In the rows, zero is written as 128.
One turn sends every row of this set to another row. A few are shown first. Where does it send the rows asked after them?
j_458: [126 133 147  98  79 140 155 127 102 108 138 161 148 111]
j_784: [137 136 126 124 110 127 160 116 107 113 176 145 124 130]
j_363: [128 159 129 135  74 137 148 117 131 121 124 123 130 103]
j_299: [118 136 125 137  98 137 139 139 133 142 158 138 116 141]
j_496: [135 119 133 122 103 136 146 128 130 111  97 133 137 140]
j_528: [124 133 134 141 124 123 139 116 108 128 123 122 109 136]
j_344: [156 156 129 115  99 125 165 151 112 112 103 148 126 114]
j_51: [112 140 119 137  93 107 156 146 103  85 138 143 130 136]
j_940: [110 129 141  94  88 130 134 132 130 118 127 145 136  94]
j_403: [111 126 140 109 114 141 152 136 123 109 168 131 122 125]
j_895: [130 140 125 128  97 147 164 132 119 101 157 161 117 102]
j_350: [130 153 151 103  77 124 148 115  98 134 140 149 134 101]
j_538: [136 140  99 137 105 105 151 127 102 133 130 157 137 128]
j_832: [114 134 128 122  82 131 158 142 109 130 165 165 143 121]
j_846: [122 144 147 101 109 121 155 124 122 119 107 118 151 119]
j_404: [108 123 128 123 117 129 144 128 128 120 135 137  93 127]
j_397: [147 145 139 120 115 117 171 124 103 134 111 138 149 114]
j_534: [119 141 125 128 103 111 161 141  95  83 144 146 123 137]
j_138: [114 148 156  98 105 128 153 132 132 134 155 140 123 109]
j_499: [120 143 149 135 101  98 141 113 122 144 120 146 132 120]
j_859: [111 143 139 147 101 118 149 151 106 117 109 112 136 114]
j_922: [148 136 125 100 103 115 159 137  95 102 154 151 143 131]
j_303: [140 146 140 128 101 105 141 114  96 144 140 158 131 104]
j_740: [116 136 136 146  96 124 128 157 128 119 159 133 126 106]
j_163: [105 141 133  99  76 143 138 144 129 128 138 123 133 128]
j_620: [148 130 145 118  79 124 154 140  91 127 125 147 157 110]
j_199: [150 148 104 140  92 110 133 137 106 110 135 137 137 102]
j_34: [141 153 122 119  94 122 165 159 115 114 102 150 122 111]
j_139: [110 161 151 111  90 122 149 138 145 107 132 142 115 130]
j_213: [119 136 111 124 111 130 145 138 115 136  99 115 127 124]
j_15: [121 145 152 139 110 117 150 149 106 117 107 114 138 119]
j_504: [127 124 139  98 103 142 131 147 124 102 125 132 119 141]
j_242: [123 149 145 112 115 122 140 115 142 136 131 117 126 120]
j_302: [114 138 144 136 107 121 126 148 128 114 164 136 123 107]
j_785: [121 117 100 123 100 134 146 141 114 103 141 149 145 139]
j_258: [126 140 121 138  85 147 169 137 122 104 148 162 122 106]
j_231: [110 158 134 121  83 124 154 123 112 156 125 126 127 115]
j_355: [159 127 121 119 126 117 152 141 102 113 127 133 144 129]
j_829: [153 131 128 140 105 111 150 137  96 130 136 141 112 146]
j_644: [114 137 138 120  85 115 150 121  88 128 164 146 117 106]
j_202: [125 140 110 101  93 117 152 148  97 126 109 146 150 108]
j_195: [157 147 114 135  99 111 135 132  96 104 139 133 139 108]
j_869: [110 159 142 116  79 118 147 152 140 110 130 140 114 132]
j_382: [124 126 137  86  98 141 148 143 107 102 112 144 134 113]
j_514: [130 157 144 133  86 139 146 111 133 121 121 123 137  99]
j_676: [129 119 125 124 120 125 130 128 119 101 125 135 120 150]
j_170: [138 121 118  98  83 142 143 139 104  96 143 134 119 129]
j_50: [134 136 146 149 114 120 141 121 106 144 149 145 117 127]

j_504 moves to j_382
j_784 moves to j_242
j_139 moves to j_344
Now these:
j_620 moves to j_644
j_859 moves to j_51
j_231 moves to j_538

